rotation ticks, each row followed by its count of ticks
The counts run from 0 to 133.
[  4  -4  16 -34  25  16 -17 -23  45 -24  -6  -9 -38 -10 -18  -6   2  14
   7 -26 -11  -5  -9  -1 -15 -24  19  18   9 -20  24   9] => 59
[ 21  -5  -1 -55  19  19   7 -37  14 -48  -9  -4  -5   1   2 -17 -15  16
  -9  18 -11 -29 -26  -2 -10 -14  18 -21  -6  -4   7  -5] => 16
[-15 -13  52 -30  -3   9  -6  18   2  10  -7  12 -18  14 -15   0  15 -22
 -10  11  -3  14  -8  41  18  20  -3  18 -25 -35 -20   7] => 97
[ 13 -19 -28 -29  39 -18 -11  -7 -19 -11  31  24 -12   2   4   5  11   3
  10  -7  18  -2 -12  30   4  48 -15 -10 -16 -30 -12  -1] => 22
[  6   8 -20   5  26  30 -19   3  46   0  40 -12 -25 -17 -23 -21  18  10
  -1  41   8   1 -18   2  -9  11  12  23 -17  -9   8  10] => 91
[-14   7  -2  -7  11 -20 -39  20  10  17 -30   1 -38  -7  16   0 -29  14
  12 -23 -12 -14 -28  19  -6  29 -17  16 -19 -15  14  27] => 127
[ 30 -18  33 -25  17  36 -10   6  19  -9 -25  -2   4   4 -28  11  13 -20
 -30  -1   6 -21 -35  17  21   6   3  11  -8   6 -34  -1] => 99
[  4 -12 -42 -21  20   3 -13 -29 -12 -38   0   4 -28 -12  25  -6  16  34
   1 -13  14  -9   3  30  -3  25 -18 -21 -20  -6   9  13] => 83
[ 24 -16 -53  -7  35  21 -35  -1  38 -20  26   9  -7  -8 -19  10 -13   3
   7  -9  -1  -5 -16   0 -28 -13 -20  24   7  14 -16   2] => 25
[-22  20  -6  -9 -18 -24 -11   5   8   8 -28   0 -41  15  27 -22 -34  -2
   0  18 -23  -9 -33   6 -22  14  -9   7 -23 -18   2  32] => 9
[ 15  11 -63 -25   7 -29 -12  -8  16   5  13  16   4  18   1 -11 -11  -7
 -12   5  18 -19 -54  39   9  -2   4   4   0 -27 -13   4] => 109
[-11 -23 -12 -35  13  10 -22 -11  20   6 -10  12 -36  25  -5  18   9 -11
  -5 -44 -34  21   3   0   4 -17 -24  -4   9 -28 -16  17] => 119
[  9  20   2 -13   5  -2  -1   0  20  30 -10  -4 -17 -27  26 -20  -7  -3
  -6  40 -56   7 -27   5 -42   9 -18   4 -17   4   9  -6] => 70
[ 22 -11 -17  -8  24   6 -21  19  11  29  37  12  -5 -20   0   6  27 -19
   9   0  -9  38  -3  28 -18  11 -35  12  -7 -16 -25 -15] => 88
[ -6   3  20 -19  -9   3 -16 -11   6  -7 -36 -14 -30 -29  17  -7   6  16
 -27  -8  18 -20 -27  35  -5  51  18   3 -23 -34  11   0] => 40
[-22   5 -32  -5 -14 -12   5 -17  -6  -4   6   5 -52  15   8 -36  15  -7
  15   3 -15   9 -20  17  -8 -24 -38 -18 -13 -22   6   7] => 52
[ -3 -20 -26 -31 -26   2  -7  -9   3  -9 -14   2 -11  47  17   1 -22 -24
 -38  -8 -11  -2 -26   1  -9  31  11 -11 -22 -24 -13  22] => 75
[  9 -12 -43  -3  26  13 -40  -2  41  -4  33   0  -8 -14  11 -17 -11  17
  17   0 -29  15  -9  15 -30  -9 -29  32  -3  11  -3  -3] => 26
[ -2  -2   8 -26  15  -7  20  -4  -6   2  22  33 -38  30 -21  -7  29 -36
  14   0   2  30  -5   7 -16  -5 -11 -12   0 -51 -14   9] => 54
[ 26   8  -8 -17  28  19 -13  17  39  -2  48 -11 -20 -28 -23  -4  28  -5
  -4  32  17  12  -8  11 -24   5  10  28 -15  -9   6   8] => 90
[-15 -18 -14   5 -16  -2   9  -9  -6  -3  -7  -2 -12  28  10 -13 -10 -24
 -38  22  -3 -21 -38   0  -7  45   1 -15 -40 -14 -17  28] => 74
[ -4   4  38  15  27   3 -15  -1  -5  13 -31  21 -36   9  10   4  17  12
  17 -34 -18  -3   2  13 -25  24 -34  20 -12  -8  18   8] => 62
[ 28  -6   8 -33  30 -12 -13  33   6  37   2  10 -22 -22 -13  23  -4 -12
  13 -34 -20   2 -22  12 -19 -18 -19  12   5 -15  -9   9] => 2
[-14 -14 -15 -25 -16  33 -16  32  21  11 -11 -10 -40  18 -15  17  13 -15
 -29   5  15  14  11  18   6  15 -23  13 -18 -21 -16  50] => 32
[  9 -28   2 -11  13 -10  12 -13 -34 -31  14  12 -33 -11  12   8  13   3
  12 -28   3 -13 -18   5 -44  14 -27 -24 -16  -9  -9  -1] => 20
[-13  -4  -1  17  17  17   2  10   7  -2  11   9 -36   8 -12 -14  30  -1
  -1  38   0   7   4  10   2  31 -32  25 -45   1   1  23] => 30
[-30   0 -12 -12  -5 -18  16 -17  -8   0  16  27 -42  25   9 -26  26 -22
  26   9 -15  28 -16  23   2  -6 -26 -14  -8 -42  -4   6] => 53
[ -6  13   5 -18  14 -17 -18  34  -1  23 -17  21 -22   8   1   4 -46  -1
  17 -19  -9  -9 -16  17 -16  15 -22  27  -9 -23   6  34] => 128
[ 26  16  -9 -17  23  24  -7  19  36  21 -24  14  -6  -8 -14   6 -38 -10
 -17  17 -23 -14 -28 -11 -31 -20 -12   1   6   5  -2  12] => 68
[ -1 -18 -25   0  28   3 -20  15 -11  -9  15  34 -20  -5 -24   0 -14  -4
  30 -17   5  -3 -20  10 -25  -4 -61 -12   4  -7 -28   2] => 86
[ 18 -25  -4 -15  36  20  -6 -33  23   1  30   4 -23  16 -26  -3  39 -30
 -18 -15 -11   4 -21   1  20  -2   5  -2  -5 -19 -11  -6] => 56
[ 12 -16  12 -51  18   9 -15  -2  17   5   8  15 -30   0 -19  10  11 -18
  14 -38 -31  16  -4   1  -8 -34 -12  -9  20 -29  -3   3] => 120
[ 27  14 -32  -6  27   9   9 -28  20  -9   5  20  13   7  18 -33  21  15
 -21  45  14  -4 -25  32 -11   6 -11   9 -14  -6   8 -13] => 48
[ 46  17 -12 -20  27  -6  17 -10  10  -4  18  17  13  -3   0 -13  18   6
  -5  47  13 -15 -37  41  -9  -6  -6  10 -11   2  -3 -16] => 47
[ 13 -26 -10 -53 -37 -12  -5  -5   5 -23  -3   7 -10  30  13  -1 -22 -23
 -17  -4 -13  -6 -22   8 -16  -3   3  -6   3 -22 -31  23] => 76
[-19   1  -6  -4   1  -9 -17   3  -1 -20 -37  13 -14   3  -5  -7 -29   7
  -2 -16  36 -53 -46  20 -18   8  -7   7   3 -13 -17   6] => 42
[-27  -9  33 -13 -14  -6 -10  22  -3   6  -1 -15 -38   3  -2 -10   2 -27
  15  15 -19   9 -15  30  28   2 -31  20 -28 -20 -16  12] => 96
